Named turns come first, each shown by rows before and after it. Which turns, in which order, take the first row of each pair that follows to the second? Write the first one first, as in the answered first pair.
z_364 (before -> after):
[ -3   5  -5   8   0   1   2   1  11  23  -9 -11 -11  11 -12 -18  -9 -12
   7 -10  -8 -13   8 -10  16   1 -11 -20 -16] -> [  4  -1  -9  -8  17  -3  -1 -10   6  24  -7  -2 -18  -3  -2  -9 -17 -20
  11  -5 -13  -3   3  -5  19  -2   2 -20 -11]
[-15   2   6  13  12   1  -1  15   1   0 -14 -12   3  -1   3  -2  -8   0
  -3  -3  11   0 -11  -3   3  10  10  10   2] -> [-14   1   4   6  18   0  -2  12  -2   3 -11  -6   2  -4   7   0 -12  -4
  -1  -1   9   4 -13   0   4  10  14  12   4]
[  3   0  -4  -9   4   2  -1 -11  -3   6  -3  15   1 -10   5  -1  -3   5
   3   4   6  11  -5  15   0  -1  -3  -3   9] -> [ 1 14  3  1 -9  3 -1  0  9  5 -2  6 -4  5 -3 -7 13 10 -1  3 12  0 -1 10
 -6  4 -7 -3  8]
[ -4   0   7  11   3   5  -7  14 -11  -5 -16   4  -4   6 -24 -12  -3  -1
 -26  -6   3  17   9   1  -1  -7  -7  -1 -19] -> [  7  -2   3  -4  15  -1  -9   8 -15  -1  -9  14 -14  -3 -13 -11  -6  -7
 -25  -1   2  24   0   5   0  -9  12   5 -14]
z_980 (before -> after):
[  6  10  -7  22 -13   0   7   6   8   2  11  -2  -1   7  14  -3   7   6
  -1   4   8  -7   2   2  -1   4   4   6  -3] -> [  6   7  -6  21 -15  -2   7   6   5   2   9  -5   0   7  15  -3   6   5
  -2   3   3  -7   3   0  -2   4   4   3  -6]
[  1   5 -17  -6   4  -7   2  -8  -8   1 -17  19   1   1   7   0  -7  -4
   3  13   9  14   6  -1   4  -3   7  -7  -8] -> [ -3  11 -14  -8   0  -6   1  -7  -3   0 -26  18  -1   8   1  -4  -1   1
   3  12  13  13   3  -2   4  -1   2  -7  -6]
[  3   5  -6  12   4   3   7  -3   6  -8   1 -12  -3   3   4 -12  -7  -9
  13  -3 -11 -12  -7 -19  -1   5   8   6   7] -> [  8   7  -6   8   5   0   6  -7   6  -5   4 -11  -6   1   7 -11  -5  -7
  15   1  -8 -10 -11 -16  -3   3  12   9  11]
z_748 (before -> after):
[ 25   6  -5  22 -14  -5  -3  -7   4   9   6 -12   1 -11  -8 -12  20  18
  -3   7  11 -13   2   2 -12  10  -4   9   2] -> [ 26  -9  -5  26   3  -4   4  -2 -14   2  11 -13   6 -20 -13   2   1   0
 -12  -2  -4  -9  16  -3  -4   9   7  10 -17]
[ -4   0   7  -7   1   4   5  -3   6   1 -17  -4   7  16  -3  -5  -3   4
  -7 -16  -7   4  13   4  -5   0   4 -25   4] -> [ -2  -6   1 -10   5  -3   7  -6   5   4 -15   0   9   8   5  -1 -12   2
  -1 -14 -12   4   6   1  -3  -1   7 -24   8]
[ -7   5  -2  20   0   0   6  14  -1   6  22 -24   7  11  19  12  -2 -14
  -2 -16 -13  -2  -6 -21   8   6  12  14  -1] -> [ -5  18  -6  18 -10  -2   3   7  12  14  19 -20   3  12  25   3   7  -2
   7 -11  -3  -5 -16 -18   2   8   8  11  14]
z_191 (before -> after):
[  0  -2 -10  -8  -8  -8   8 -22  20   4   3   7  -2  -6  17  -4 -10  23
  25   8  17  -4 -27 -12   2  -5  16  -9   9] -> [ -6  -1  -8 -10  -9 -10   6 -14  21   5  -2   7  -9   5  14  -5  -5  20
  24   3  14  -5 -31 -16   5  -5  21  -8   5]
[  4   4   2  -7 -19   0  -5   8  14 -13 -15  -6  -4  21 -14 -12  11 -10
 -17   0   3  -5  -5  -7   9   3   4  -7 -12] -> [ 15   7   3  -1 -18   5  -7   4  12 -12  -9  -6  -2  16 -14 -13  15  -5
 -22   5  13  -4   4   5   4   4  -1  -5 -11]
[ 15   5   6  -2  -9  -1 -10 -10  -9  -5   9   8 -28   6  14  -4  11  -3
 -24  13  14  -3   2   5 -13   5  -7  16  -6] -> [ 19   1   3   0  -5  -1  -8 -16 -10  -4  11  10 -19  -6  20   1   4   2
 -17  14  18  -4   3   8 -14   2 -12  11  -4]
[  0  -8   1 -21  19  -1 -11 -10  -3  -1 -12  12  -9   1 -14  -1  -4  -5
  -5  -1  -7  19  -5   3   6  -3   5   2   2] -> [ -1  -4   2 -19  16   1 -11 -10  -4  -1 -12  11 -13   5 -16  -2   0  -6
  -8   0  -5  18  -3   5   5  -5   5   3   1]
Then:
Each pair is 2 to 3 turns apart.
[  5   0  -3  -6  10   7   4 -20 -13   5   0  22  -4 -16   1   7  -6   3
   8  -2   1  14  -2  11   5   0  11   0  12] -> [  6  10   0  -7  -2   8  -1 -21  -2   7  -4  20  -6 -10  -3   1   6  10
   8   3   9  10  -3  16   1   1   5  -1  19]  z_748 z_748 z_748
[ -7  -1  -4  -3 -11  -3  -2  -6  11  12 -15  -8   8   4   5 -13  -5  17
  15  -1  -1 -12  -5  -3   3   8 -18  -5   0] -> [ 10   9  -6   9 -11  -4  -1  -2  13  17  10 -14  -4   7  17 -10   5  11
   7   5  -3 -14  -2  -4  -2  11   1   3  -1]  z_980 z_980 z_364
[ -1  -6   1  12  -2   5   0  -3  -4  -3  -6  -3  17  -6  -4  -4  -5  11
  -2  -1   4  -5   9   6  -6   0 -23  -5  -2] -> [  5   0   0  24  -2   4   2   4  -4  -4  11  -9  11   1   1  -1   1   1
  -7   1   0 -11  13  -3  -5   3 -11  -1 -10]  z_364 z_364 z_980
[  8  14  -5   3 -10  -3  -5  -4  12   9  12  -4 -11   3   7  -5  15   1
   4  11  10  -1  -5   3  -7   4   7   8   9] -> [ -4   4  -5  21 -16  -2   4   4   5   1   5 -16  12   4   4  -4  -1   7
   8  -2   4 -13   2  -6  -5   5 -14   2  -5]  z_748 z_748 z_364
[ 10  -5   4   1  20  19  -5   0 -10  -6   9   6  -1 -11 -22  11  -2  -6
 -20  12   2  18  21   8  -4  -2  -4   7  -7] -> [ 13   8   4 -10   8  14 -12 -12   5   5   4  13  -7 -13 -14   1  13   6
  -9  22  13  18   4  15 -11  -3  -5   6  15]  z_980 z_748 z_748
[ -8 -11  11  -2   0  13 -15   6   2 -14   0  -7   5  18 -21  -3   3  -1
  -7  -8  13  13   8   0   3  -8  -3   0 -17] -> [  2 -14   7   4   5  14 -11  -4  -1 -15   7  -8  12   4 -17  -2  -4   4
  -7  -3  19  14  15  10  -1  -7 -11  -1 -11]  z_191 z_191
[ -6   9   9   3 -12  -1 -10   3  13   2   3 -12   2  13   7  -4   5  10
  -2  -2   2  -6  -8 -13  -2   0  -5  16   3] -> [  4   3   8   8  -7  -1  -7  -6   9   0  11 -14  10  -1  13  -4  -3  16
  -2   2   9  -5  -2  -4  -8   1 -12  13   9]  z_191 z_191 z_191
[ -1   5   4  -6  -8  -6  -7  -2  10  -2  -1   5   3   9  -7 -10  14  15
   9   8  16  -3  -3   2  -5   4 -19   2  13] -> [ -4  -4   3  -8  -3  -4  -6  -8   4  -5  -9   4   9   1  -7 -11   2  18
  12   5  13  -1   0   3  -1   1 -25  -1  10]  z_364 z_364 z_364
[-11 -13 -13  -2   3   1   1 -15   2  -5 -16  -8  25 -11   6   5 -24   1
  15  -9 -12   7 -17  -1   4  -5  -8  -1   5] -> [-10  10  -8 -13  -5  -3  -5  -1  18   5  -6  -6  -5  14   6   2   5 -11
   7  -5 -14   7 -31 -10   3  -6  26  10   8]  z_191 z_364
[ -2 -13 -11  19  -4  -3  17  -8  -6  -2  -1  -7  26 -24  14   6 -28  12
   8  -3  -1  -9   3   4  -9   8 -24  -9  -1] -> [ 15  -7 -15 -11  10  -5   5 -23  -6  10   6  14   3 -32  18   6 -12   6
   7  15   4   9  -8  18 -11   5   2  -1  17]  z_748 z_364
[ 16 -12 -10   9  -3  -8   6  -7   3   4  25  -1  -7 -12  27 -12 -14  -9
  15   7 -11  -2  -5   6   3   5  13 -22   5] -> [  3  -8  -6   3  -6 -14   8   4   9   5  15  -1 -15   4  22 -13 -11 -15
  18   0 -23  -4 -13  -5  13   4  23 -20   2]  z_191 z_191
[  9   2   8  21  -2   9   5  11 -11 -10  21  -8  -5   9 -12   7   3  -8
 -21   2   1  -3  26   2  -2   3  -6   3 -19] -> [ 10  19   8  15 -21   8  -2   1   7  -2  13  -6  -9  12  -5  -6  22  10
 -13  10  16  -7  12   9 -11   3 -14   2   1]  z_748 z_748
[ -7  17  12  17 -25   0  -1  20  18   1   2 -14 -10  32 -13 -10  22   2
  -8  -3   8 -13   7 -13  -4   6  -5   2  -5] -> [ -2   3   0 -26  -8  -5  -7 -20  13   6 -22  20  -4  -7  -1 -14   6  16
  13   8  14   7 -20  12  -3  -2  -7  -9  29]  z_364 z_748 z_364
[  7  23   0 -14 -11   2 -14   7   4   7  -1 -14 -17  19   7   1  12   0
  11 -12  -5   2 -10 -24   3   7  16   3   3] -> [ 26  26   0   0 -10   9 -17   0   3   4  17 -16 -16  10   6  -1  20   8
   5   0   9   5   6  -9  -9   6   5   3   7]  z_191 z_191
[-15 -10  -7  -9  14 -10   6  11 -10   3 -17 -12   3 -10   4   0 -19  -1
   2 -13 -13   9  -6  -4  17  -1   2  -8  -9] -> [-12   3  -6 -20   1 -11  -2  -1   9  11 -25  -5  -1 -11   9 -11   0  15
   8  -2   1  12 -19   5   9   1  -3 -10  12]  z_748 z_364
[ -2  -3   4 -14   6  -6  -3  -5 -10   6   6   4   1  -2  12   7  -7 -15
  -2   0 -10   2 -10  -1   1   1  22   3  -3] -> [  3   5  10  14 -12   3  -3   1  -2   0  14 -12  11   6   5  -1   7   0
 -10   2   7 -11   9   3 -10   6  -3   0  -6]  z_364 z_191 z_191
[-23   7   3 -15  -9  -8   6   7  16   7 -17   5  -6  14   6 -16   4   2
  18  -7  -7 -15 -25 -12   4   3  -2  -6   9] -> [-21  -5  -2 -17   1 -12  11   7   3   5 -15   5  -2   3  11  -6 -14  -9
  20  -9 -20 -12 -24 -15  10   1   8  -7   3]  z_748 z_748
[-12   2   6  -7  -5  -2  -8  14  11   5  -6  -6 -14  12  -6   0  15  -2
  -5  -5  -4  -6   0  -3  -2   6   7   9  -3] -> [  5   2   7   6  -2   6 -10   3   6   3   8  -7  -7  -2  -4   1  18   6
 -11   4  11  -3  13  13 -12   2  -6   7   2]  z_191 z_191
[ 14  17   4  25 -17  -3   6   1  20   6  14 -17   2   6   6   1  12   8
   0  11   9 -11   1  -2 -22   2  -5  11   4] -> [ 14  -1   3  34  -1   3  12   7   3  -6  18 -22   9  -1  -1   9  -5  -2
  -8   4   0  -7  17  -3 -14   2  -9   9 -12]  z_191 z_748
[ -5  -3   5 -15  15   2   0   0   0   4 -13  13 -12   1   7   0  -6  -1
  -1  -9  -3   5 -16  -4  12  -4   7   5   4] -> [ -9   0   5 -17   9   4  -3  -3   6   6 -14  12 -16   5   6  -5   1   5
   0  -5   1   5 -17   0   7  -2   5   5   8]  z_748 z_748 z_748
[  1   0   9  -9   6   0 -14 -10  -4  -7  10   2  -4   0   5   3   1  -7
  -2  24  -2  11   6  15  -5   2   1  15  -2] -> [ -8   6   7 -12  -3  -5 -16 -12   5  -3  -3   5  -5   2   8  -1   2   1
   7  21  -1   6  -7  14  -5   3  -3   9   5]  z_980 z_748 z_748
[ -9 -16  -8 -20  16  13 -17   7 -12   6  -3  13  -3  27  12  13 -12 -19
  -3   4   6   5 -19  14  14  -6  21  -6  -3] -> [  5  -3  -4  14  -3  28 -19   6  -3   1  15  -6   6  30   3   4   9   4
 -14  15  29  -6   6  25  -6  -1  -9  -7  -2]  z_364 z_191 z_191
[  3   4   3  17  -4   9  -2  15   3   0   7 -14  -7  14  -8   4   7  15
 -11   5   6  -4  15   2 -13   4  -8  -2 -11] -> [  7  10   1   0   1   3  -5  14   5   6  11  -6 -23  16   2   7  12   2
  -7   9   2   0  -1   0  -9   1  20   6  -6]  z_364 z_191 z_364
[-15  -8  -6 -12  -3  -9   3  -8   6   7 -16   2   9 -12  13  -1 -13   4
  21  -6  -2  -8 -13  -3   1   0 -10  -6   7] -> [-15 -12  -6   3  -2  -9   6   0  -1   2  -6 -13  15 -11  13   3 -22  -1
  17  -8  -9 -14  -2 -10   2  -1  -9  -4  -6]  z_364 z_364 z_980
[ -8  -7  -3  -8   4  -1   0  -5   1   3  -6   4  -2  -2  10 -11 -11   3
   7  -4  -1   8 -12   6   7  -9   1  -2   5] -> [ -5   3  -2  -7   0  -2  -2  -1   6   5  -1   4  -8   2  13 -12   0   4
   4   0   2   5 -16   6   2  -5  10   4   6]  z_364 z_364 z_364
[-10   0   1  11  -6  -7   7  12   5   1   8 -11   0  10   6   3  -5  -7
   5  -4 -12 -13  -8 -15   2   5   9   3  -9] -> [ -5   3   0   8  -4  -9   8  11   5   4  11  -6  -3   7   8   3  -5 -11
   6  -2 -14  -8 -11 -13   2   3  18   4  -6]  z_364 z_364
[  4  15   5   9 -11   4  -4   0   9   0  -1  -7  -4   7 -10  -7  19   7
  -8   0  15  -9   2   1  -7   4  -7  -1   7] -> [ 11   7  -3  12  -6   3   1 -10   4  -1   1  -4  10 -13   1  -3   3  12
   1   3  17  -8   2   8  -9   3 -13  -5  11]  z_191 z_191
[ 16  12  -2  30 -14   5   9   2   5   6  33 -20   5  -5  14   1   4   8
   0   9   6 -12  11   5  -9   2  -1   4   5] -> [ 21   6  -5  22   0   4  12   1  -6   5  39 -12   1 -10  17   7  -4   0
  -2  10   0  -5  13   5  -2   1  10   5  -1]  z_748 z_364 z_364
[ -4   5   0  -2  -8  -3   8 -15  15  -2  -8  -7  10 -10  -1 -10   6  24
   4   3  16  -5  -4   8 -11   5 -21  -9  16] -> [-14  -6  -5 -17   2 -14  15 -12   4   1 -15  -2  13 -15  10  -2 -19   9
  17  -4  -7  -6 -16  -7   3   3  -5  -9  11]  z_748 z_748 z_191
[  1   7  10  -9   9   9  -5  18  -9   2   3   3 -17  13  -9   3  11 -11
 -15   1  -2   6  -1   7   2   4  19   7  -4] -> [ -4   6  13   0   0  10  -7  23  -8  -4  -6  -5  -7  22 -16  -3   9  -5
 -16  -3   3   0   6   4   1   6   6   4  -8]  z_364 z_364 z_364
[-27 -11   3  18  -9 -16   0  19  -9  -3 -18 -16  31  -3  11  17 -18   2
  16 -19 -12  -4   0 -24  -5   7 -16   5 -22] -> [-17  -4  -8   6  -5 -26   1   7  -2  11  -2  -7  22 -17  34  21 -20  -4
  28  -7 -15   0 -20 -20  -9   7   7  10  -7]  z_191 z_748 z_980
[ 15   8  -4   1   2  -3   0   4  11   4  16  -8  -5   2  17  -4   9 -12
  -1   7   2  -1  -3   2  -8  -8  14   3   8] -> [  5   7  -3 -14  -1  -2  -3  -5  20   3  -7   0  -3   2   8 -12  13   0
   4   4   9   1  -9   9  -7  -9   4  -3  16]  z_364 z_364 z_980
[ -4   6 -16 -16 -15 -15  10 -25   4  -3 -10  16   4  -5  11   5  -4 -13
  20   6   6   8 -24  -9  -2   7  15  -6  19] -> [ -4 -11 -14 -10   4 -12  17 -12 -16 -16  -4  11  12  -6   4  17 -21 -31
   8  -3  -8  13  -9 -18   8   6  20  -4  -4]  z_748 z_748
[-25  12  -4 -16 -13 -16   6   2   4   6 -13   4  17  14  -4   5  -2  10
  -1  -7   0  -5  -1  -9  -3  16  -2  -2  -8] -> [-23  10   0 -12 -13  -9   3  11  -2   3  -8   3  12  20 -12   9   1   6
 -12  -9  -4  -3   7 -12   0  17   2   4 -15]  z_748 z_191
